A single turn carries every row of the set below to another of its rows. Some are shown first; where does it send the rows asked next?
lefu: [-3.50  0.91  0.00 -0.30  1.81  0.96  0.26 -0.38 -0.63  0.36 -0.71 -2.54
  1.11 -0.76  0.64]
tafaz: [ 0.37  0.93  1.51 -1.70 -1.72 -0.18 -1.23 -1.80  0.21  0.09 -0.27  1.71
  0.85 -0.76 -1.00]
duni: [-1.56 -0.14 -0.25  1.30  0.91 -0.01 -0.59  0.57 -1.14  0.64 -3.39 -1.36
  0.48 -1.48  0.53]
Sasel: [ 0.63 -2.25 -0.62  1.73  0.49  1.50  0.45 -0.33 -1.63 -0.29 -0.48 -1.59
 -0.26 -1.71  1.18]
Posam: [ 1.89  0.04 -1.00 -0.08 -0.24 -0.02 -0.64 -2.88 -0.08  0.18  1.32  1.09
  1.21 -1.30  0.37]
kug: [ 0.10  2.28  2.57  0.18  0.19  0.97 -0.76  0.34 -1.04  0.19 -0.05  1.46
  0.61  1.53  0.17]
Kuven: [-2.69  0.12 -0.74  0.65  1.91 -1.13 -0.52  0.08 -0.09  0.79 -0.96 -0.49
 -0.56  2.09  1.19]
daba: [ 1.58 -0.32 -1.00 -0.10 -0.75 -0.06 -0.45 -3.01  0.53  0.41  0.88  0.94
  1.71 -0.88  0.19]
vuzam: [-0.09 -0.39  1.47 -1.09 -3.01 -0.05  1.17 -0.01 -0.07  0.07  0.13  0.10
 -1.09 -0.74 -1.41]
Rov: [ 1.11 -1.64  0.10  0.24 -2.14 -0.35  1.94 -1.04  0.69  0.69  1.32 -0.21
 -0.33 -0.79 -0.54]
Karet: [-1.41 -0.60 -1.00 -0.30  1.36  1.44 -2.70  0.89 -0.40 -0.85 -0.71 -1.68
 -0.47  0.04  0.51]
zate: [-2.86  0.78 -0.54 -0.10  2.66  1.22  0.06 -0.01  0.30  0.76 -0.99 -0.69
 -1.41 -0.23  0.88]
bot: [-3.48  0.45 -0.09  0.26  1.57  1.48  0.13 -0.53 -1.13  0.56 -0.78 -2.37
  1.09 -0.87  0.55]
Ruti: [ 1.23 -1.95 -0.75  0.80 -1.68  0.05  1.83 -0.99 -0.34  0.77  1.72 -0.08
 -0.40 -0.49 -0.22]
deped: [-0.15 -0.95  2.22 -0.46 -2.87  0.01  1.33 -0.06 -0.18 -0.16  0.01  0.29
 -0.67 -0.51 -1.24]
kegul: [ 0.95  0.46  1.02 -1.84 -1.41 -0.62 -0.92 -2.04  0.02 -0.25  0.29  1.40
  1.28 -1.20 -0.95]
fefel: [-2.45  0.79 -0.59  0.79  1.71 -0.87 -0.59  0.16 -0.19  0.24 -1.11 -0.26
 -0.92  2.24  1.50]
lud: [-0.08 -0.25  1.57  0.13 -0.44  1.95 -0.30  1.58 -0.89 -0.63  0.66 -0.96
 -2.34  0.08  0.15]
nede: [ 1.76 -0.92 -0.79 -0.41 -0.71 -0.18  0.27 -2.76  0.37  0.63  1.45  0.65
  1.17 -0.92 -0.42]
kal: [-3.45  0.06  0.09  0.87  0.76 -0.72 -0.35 -0.14 -0.78 -0.03 -0.89 -2.20
  1.55  1.51  0.97]
bedo: [ 0.61  1.00  1.99 -1.38 -1.42 -0.15 -1.05 -1.79  0.15 -0.72 -0.39  1.42
  0.93 -1.33 -0.62]
Susu: [-3.13  0.47 -0.15  1.15  0.75 -0.61 -0.52 -0.39 -1.56  0.04 -0.78 -1.99
  1.68  1.55  1.12]
Pono: [-2.77  1.03 -0.84 -0.43  2.93  0.51  0.12 -0.15  0.10  1.10 -0.84 -0.79
 -1.15 -0.26  0.82]
fid: [-1.05  1.31 -0.20  0.05  1.69  1.88 -0.29  0.25 -0.11  0.28  0.80 -1.45
  0.27  2.90  0.15]
labo: [ 1.00 -1.66 -1.09  0.43 -2.07  0.14  1.99 -1.27  0.18  0.44  1.35 -0.64
 -0.18 -0.86 -0.11]
Zume: [ 0.33 -0.35  1.73 -1.21 -2.82 -0.77  0.89 -0.19  0.34 -0.19  0.08  0.54
 -0.25 -1.04 -1.10]
Rotu: [-1.13  1.76  0.44  1.81  1.23  0.36  1.74 -0.16 -0.86  1.69 -1.88 -1.07
  1.27  1.29  0.27]
gasod: [ 0.88  0.33  0.28  1.76  1.05  0.52 -0.12 -1.63 -1.84  0.52 -1.15  0.86
  2.79 -0.28  1.29]

Pono turns into Kuven
Rov turns into Zume
fefel turns into Susu
And these:
bedo turns into Posam
duni turns into Karet
gasod turns into Sasel
tafaz turns into daba

A single turn carries every row of the set below to another of its rows. Some are shown first; where does it send the rows asked next?
bofu: [-2.83  1.39 -1.43  0.17  0.09 -0.12 -1.40  0.41 -0.71  0.90 -1.51 -1.63
  2.91 -1.97  1.13 -0.36 -1.10]
futet: [ 0.35 -0.12 -2.61  2.32  0.84  1.17 -0.76 -0.60 -0.44 -2.10 -2.16 -0.23
  1.22 -1.14 -1.82 -1.79 -2.51]
lufiz: [ 1.05  0.61 -0.21  1.31  0.01  1.83 -1.34  0.99 -0.62 -0.45 -2.54 -0.09
  1.25 -2.33 -0.04 -0.03  0.32]
Lom: [ 0.43  0.79 -1.77  1.73 -1.43  0.50 -0.75 -0.93 -2.79 -0.14  0.13 -3.63
  1.94 -4.31 -1.34 -3.44  0.93]
bupaz: [-2.72 -0.36 -2.46  0.01  0.46  0.39  0.08 -1.41  0.73 -0.52 -1.71 -0.06
  0.88 -0.76 -1.45 -2.30 -0.99]
Mur: [-1.02  0.21 -1.18  1.87  1.21 -1.59 -1.54 -3.04 -0.37 -0.16  0.18 -1.08
  1.45 -0.61 -1.02 -2.59 -0.37]
Verer: [-0.24 -0.10 -2.45  3.33  0.64  0.59 -0.32 -0.73 -0.33 -2.18 -1.85 -0.18
  1.60 -1.60 -2.05 -1.94 -2.06]
koro: [-0.36 -0.66 -1.06 -0.01 -2.84 -1.22 -2.43 -1.44 -1.45 -0.49 -0.19 -3.09
  1.45 -1.30 -2.19 -3.49 -1.80]
gusi: [ 1.63 -0.06 -1.08  1.31 -2.47  3.03 -0.79 -0.01 -1.13  0.60  2.08 -3.61
  1.23 -1.48 -0.94 -1.22  0.33]
zapef: [ 0.12 -0.24 -0.44  2.85 -1.28  2.82  1.06  1.36 -1.04  0.72 -1.13 -0.39
  1.69 -1.30  0.21 -0.71 -1.76]
lepad: [ 0.28  1.33 -2.11  0.30 -0.69  0.36 -0.82 -1.42 -2.71 -0.39  0.04 -2.72
  1.78 -4.20 -1.87 -3.46  1.08]
Tar: [-0.14  0.26  0.33  2.07 -1.47  2.57  1.25  1.36 -0.62  0.63 -1.04 -0.93
  1.72 -1.02 -0.20 -0.15 -1.94]
Lun: [ 0.05 -0.41 -0.41  2.95 -3.20  3.04  0.58  0.22 -1.49  0.36 -0.77 -2.53
  1.67 -2.46  0.41 -0.73 -1.49]
zuri: [-1.13  0.69 -3.97 -0.92  0.34  1.74 -1.76 -0.17 -2.17 -0.38 -0.02 -1.85
  1.95 -2.85 -0.59 -2.03 -2.11]
bup: [ 1.06 -1.42 -0.01  1.72 -2.91  0.48 -1.26 -0.59 -1.54  2.34 -0.13 -2.96
  1.59  0.46 -1.77 -1.17 -0.03]
paf: [-0.93  0.59 -2.41  0.16 -2.01  0.55 -0.69 -0.33 -1.46  1.20 -1.27 -3.01
  1.75 -1.78 -1.27 -0.67  3.18]
Des: [-0.31 -0.56 -1.19  0.00 -2.68 -1.40 -2.17 -1.12 -1.25 -0.95  0.31 -3.15
  1.88 -1.14 -1.53 -3.36 -2.28]
Popu: [-2.52  2.02 -1.39 -0.57 -1.09  0.62 -1.23  1.02 -0.90  0.56 -1.35 -2.21
  2.51 -1.69  0.56 -0.06 -0.63]
mokaz: [-1.35 -0.30 -4.19 -0.04 -0.01  1.21 -1.34 -1.03 -2.05  0.29  0.43 -2.31
  2.55 -3.15 -0.53 -2.69 -2.62]
kose: [-2.09  0.20 -2.46 -0.06  0.60  0.61 -0.20 -1.88  0.97 -0.62 -1.28  0.24
  1.12 -1.42 -1.76 -2.67 -1.06]
dek: [-0.20 -2.15 -0.59  0.98 -2.73 -0.12 -1.17 -2.39 -1.59  2.37  0.58 -2.64
  2.45 -0.87 -0.74 -1.64 -0.96]
vafa: [ 1.05  0.10 -0.57  0.97 -2.49  2.74 -0.21  0.53 -1.25  0.61  1.86 -3.63
  0.93 -1.02 -0.77 -1.17  0.59]
kigam: [ 0.19  0.52 -0.84  1.89 -0.20 -0.92 -0.71 -2.82 -0.34 -0.31  0.50 -2.41
  1.48 -0.35 -2.80 -3.89 -0.73]
kadev: [ 0.79 -1.47  0.61  1.94 -2.37  0.84 -1.22 -0.48 -1.69  2.53 -0.06 -3.20
  2.11  0.54 -0.80 -1.56 -0.55]
dedu: [ 0.74  0.66  0.22  1.82 -0.08  2.12 -1.28  0.71 -0.74  0.07 -2.75 -0.41
  0.99 -2.56 -0.43 -0.32  0.76]
Sena: [-0.47 -0.29 -0.90  2.38 -0.12 -0.91 -1.20 -2.87 -0.16 -0.20  0.39 -3.06
  1.96 -0.03 -2.87 -3.24 -0.64]
kipul: [-1.18  0.48 -2.49  1.71 -0.99  0.90 -0.68 -0.01 -1.18  1.16 -1.20 -3.03
  1.62 -1.45 -0.42 -0.12  3.13]
movin: [-0.33  0.67 -2.42  3.93  0.83  1.89 -0.75 -0.37 -0.70 -2.04 -1.88 -1.02
  0.35 -1.48 -0.12 -0.88 -0.71]

mokaz turns into Lom
kadev turns into zapef
And these:
bup turns into Tar
koro turns into vafa
Lun turns into movin
gusi turns into dedu
zuri turns into lepad

